One vector is turned by the same rotation once a step. Each row is the vector after some number of steps, and that number follows the row.
The counts run from 0 to 570.
[133  92 146 122 159 103 182 151  97 171 166  93 136 147 127 108 124 152
 147 170 108 131 151  80 157 115 119 116 114 101  87 172 133 135 131 127
 156  95 123  83 133  90  94 111 120 168 121 146 157] => 465
[148 108 106 120 146 103 183 146 126 133 147 117 146 153 111 118  69 192
 149 152 119 126  93  75 156 114 114 117 138 131 143 156 149 127 160 113
 182 110 124  98 146 136  92 126 149 130 105 158 165] => 245
[129 151  93 110 145 127 164 154  95 119 151 113 147 153 152 133 118 182
 169 134 121 131 140 110 158 105  86 115 169 135 116 173 152 162 129 102
 147  76 123  88 156 148 131 155 156 137  86 165 151] => 511
[123 140 120 133 156 130 158 130  84 152 138 128 116 135 152 121 103 176
 180 139 120 122 116  63 139  93 110 131 156 125 141 146 145 161 143 106
 163  65 124  88 143 116  78 151 109 131 117 160 158] => 428
[140 146  97 116  94 136 182 148 111 118 149 124 166 163 108  91 102 174
 164 125 118 123 183 102 147 113 115  96 139 114 141 154 117 148 138 103
 150 126 116  81 140 134  82 166 151 151  78 129 147] => 521
[134 105 133 104 150 137 187 166 106 126 154  97 156 147 138 101 152 184
 152 158 109 146 159  86 148 136 117 101 115 133 121 193 128 108 123 119
 147 121 134 101 141  81  92  93 118 151 120 155 147] => 469
[141 104 115 106 124  95 158 150  88 142 150 137 132 108 121 110 115 181
 159 129 115 118 172  90 185  90 151 130 156 162 128 184 145 144 150 139
 142 105  92 111 153 147 127 155 156 144  88 139 165] => 257
[147 105 160 131 125 108 185 124 100 138 126  92 141 135 106 139  95 170
 150 167 132 155 133  79 149 104 147 102 101 141 138 181 120 108 164 139
 154 140 132  94 143 115  62 124 103 142 105 137 156] => 214
[113 131 118 128 135 138 136 136  92 145 141  87 129 109 165 102 127 155
 148 133 122 150 162 114 197  92 141 132 137 128 113 189 131 143 159 123
 133 103 138  90 147 112  58 160 145 171  89 121 146] => 538
[121 124 133 133 165 126 158 132  88 134 147 111 117 142 118 109 113 154
 185 128 124 116 150  82 140  89 126 125 149 142 116 163 182 181 120 120
 147  86 116  86 157 106  99 143 127 169  84 157 131] => 75
[135 134 144 142 119 121 169 152  72 143 181 138 125 160  93 141 104 180
 133 132 144 164 144  98 178  94 100 121 144 114 111 140 117 131 174 112
 139 116 141  98 180 135 128 124 129 152  88 166 144] => 143
[140 132 137 136 149 149 176 132  92 109 147  96 151 145 124 119 126 161
 150 155 112 142 154  90 132 107 105 110 108 158 108 174 180 126 123 102
 160 124 138  77 165  98 104 126 104 185  92 156 132] => 314
[124 135  96 118 145 125 169 148 107 154 133 100 134 127 141 111 123 205
 163 166 110 117 163  88 157 114 111 108 130  98 124 166 111 146 137  87
 178  88 120  77 139 115 125 142 128 139 129 155 158] => 276
[155 145 110 115  95 141 150 143 107 130 145 139 151 116 111 100  92 188
 167 132 111 112 168  87 177 119 124 137 153 149 178 155 104 135 150  99
 163 133 110  93 152 137  90 148 120 161 108 127 164] => 525
[151 101 123 114 125 115 170 123 121 111 140 102 130 113 104  82 110 182
 164 165 118 131 166  88 184 106 160  91 108 142 111 161 136 129 140 130
 157 139 120  94 125 118  78 135 143 171  85 128 158] => 95
[151 107 138 103 109 131 145 141 110 131 172 119 146 132 121  94 112 144
 159 134 115 137 167 103 198 125 123 103 140 166 120 175 121 118 122 138
 119 138 125 109 139 107  62 124 146 187  73 128 168] => 99
[116 128 136 124 146 143 190 156 105 133 160  72 113 154 140 123 131 170
 174 155 129 168 149  94 165 125 124 106 126  87 120 170  97 143 151 115
 135 101 139  98 147  93  85 102 134 142 105 155 134] => 113
[126 150 132 128 137 143 148 142  77 153 154 147 119 137 147 125 112 176
 182 116 123 129 123  61 141 112  97 131 171 146 155 155 135 149 140 102
 144  70 132  99 147 113  82 141 103 141 110 169 154] => 426
[126 147  99 115 138 132 166 155  98 164 152 108 145 141 150 115 122 180
 160 148 105 112 153  92 161 124  85 124 156 101 129 169 100 154 128  93
 163  70 120  79 137 124 116 140 137 142 121 149 164] => 274
[152 142 121 131 119 112 153 122  84 149 138 112 133 104 124 114  83 147
 156 143  99 112 164  90 173  84 125 129 137 143 128 156 112 148 139 105
 163 109  90  85 150 135 100 167 130 180  83 128 166] => 529
[130 116 133  93 129 143 179 171 120 142 180  87 167 155 132 109 133 141
 143 172 109 127 142  98 164 150 107 145 144 110 111 176 113 142 136 132
 163  91 122  66 151 138  94 124 116 166 127 145 154] => 119
[131 155 145 125 128 155 156 141  64 160 153 143 125 144 134 126 124 163
 175 107 138 135 155  71 133 106 101 126 167 163 155 176 130 143 137 112
 124  79 139  98 140 124  88 150 100 139  88 167 132] => 424
[124 136 146 132 101 137 174 142  70 153 153  99 155 142 129 129 138 147
 155 156 138 150 189 101 168 116 113 149 130  95 117 182 135 152 162 130
 126 108 144  79 141 122  78 152 106 163 115 123 134] => 303
[148 155  97 114  88 141 180 145 103 115 141 131 162 148 110  95 108 181
 171 122 119 128 192  97 145 114 119  99 143 126 156 160 106 141 144  99
 147 131 116  85 146 131  88 155 144 148  85 129 150] => 522
[110 119 112 112 144 113 139 160  81 140 152 116 160 139 168 143 148 196
 143 144 111 130 149 106 174 119  87 131 157 127 104 189 139 127 136 117
 153  79 141  90 162 115 113 137 122 138 129 146 173] => 37
[152 103 104 122 141 101 189 143 124 140 143 113 152 153 113 108  71 180
 139 151 114 123  98  84 156 110 118 113 133 127 135 158 150 134 164 119
 179 114 123 100 140 140  90 136 155 132 104 150 168] => 246
[137  98 127 121 144 110 173 154 123  95 159  82 158 147 119 130  95 160
 137 157  91 137 126 114 160 113 135 114 126 155 109 164 139 119 148 135
 182 137 108  87 197 123  99 124 130 169  97 133 171] => 128
[125 141 120 115 126 150 151 160  97 192 155 103 134 162 131 114 108 160
 150 132 125 119 153  94 173 134  98 140 164 124 149 199 101 140 133  92
 146  85 140  86 138 120 100 141 136 155 101 153 138] => 271
[142 132 124 129 117 118 183 143  99 131 141 100 184 178 134 141  89 153
 122 131 114 141 122 104 118 104  97 112 124 127 134 168 130 118 161 116
 176 118 130  77 168 133  67 156 120 145  98 131 162] => 401
[142 103 107 105 121  96 162 154  95 133 153 141 141 103 127 108 111 180
 159 126 112 118 158  89 187 101 142 129 164 160 132 178 144 143 154 143
 144 106  96 116 149 146 113 149 158 138  96 133 174] => 256
[139 133 146 125 120 137 160 135  74 168 151 106 136 121 151 101 119 120
 146 126 110 133 167  91 151  89 139 130 125 140 133 175 110 129 148 126
 148  99 111  87 133 115  46 163 115 169  86 131 153] => 184
[132 126 131 114 105 121 153 154 102  99 154 109 151 136 132 159 107 178
 155 140 130 161 119 119 195 116 115 142 169 153 147 176 113 136 176 145
 137 121 129 108 196 153  88 135 137 138  98 134 173] => 136
[136 136 142 133 126 140 159 149  75 126 160 134 150 116 144 118 141 184
 165 156 113 131 148  78 172 126  84 158 138 127 125 152 145 144 142 110
 153 100 136  86 161 102 103 121  83 171 143 149 155] => 308
[136 144 127 105 107 146 173 133 117  93 126  83 163 128 149 127 120 162
 178 171 111 140 143  99 141 130 120 116 129 132 149 173 104 136 139 125
 162 117 120  75 155 123  56 146  96 144 123 125 164] => 557
[143 124 141 144 135 101 162 152  80 172 144 117 136 130 131 138  98 179
 139 126  96 145 152  93 175 102 109 120 120 129 140 169  87 105 153 100
 156 120 113 110 169  83  98 108 122 150 105 143 172] => 26
[130 101 130 101 149 143 174 166 120 116 153  99 164 137 147 105 144 179
 153 155 104 135 142  93 159 151 120 127 136 157 137 202 142 110 127 132
 151 123 131 103 158  96  76  95 116 148 129 144 158] => 471
[132 119 146 125 135 109 150 139  82 164 157  91 120 119 124 142 114 165
 122 157 126 150 145 100 195  87 131 120 126 146  99 180  97 100 156 120
 157 107 132  94 167 140 128 131 124 161  93 165 158] => 378
[142 136 136 133 148 157 168 137 101  97 145 102 160 161 141 117 119 167
 154 140 116 148 135 102 141 119  86 109 125 164 118 172 171 122 119 106
 152 129 150  85 169  99  75 119 111 175  88 156 142] => 316
[116 136  87 120 144 131 155 143 111 114 139 114 128 154 111 115 106 217
 169 136 133 131 143  95 161 104 114 100 157 129 129 154 144 155 144  87
 165  98 144  94 165 138 134 145 143 138  94 168 137] => 514
[116 133 123 128 144 143 166 158  98 173 128  84 120 142 132 105 110 167
 165 118 130 139 169  93 158 111 147 139 147 120 159 207 112 149 164 106
 144  98 129 104 150 115  91 142 151 136  90 148 119] => 268
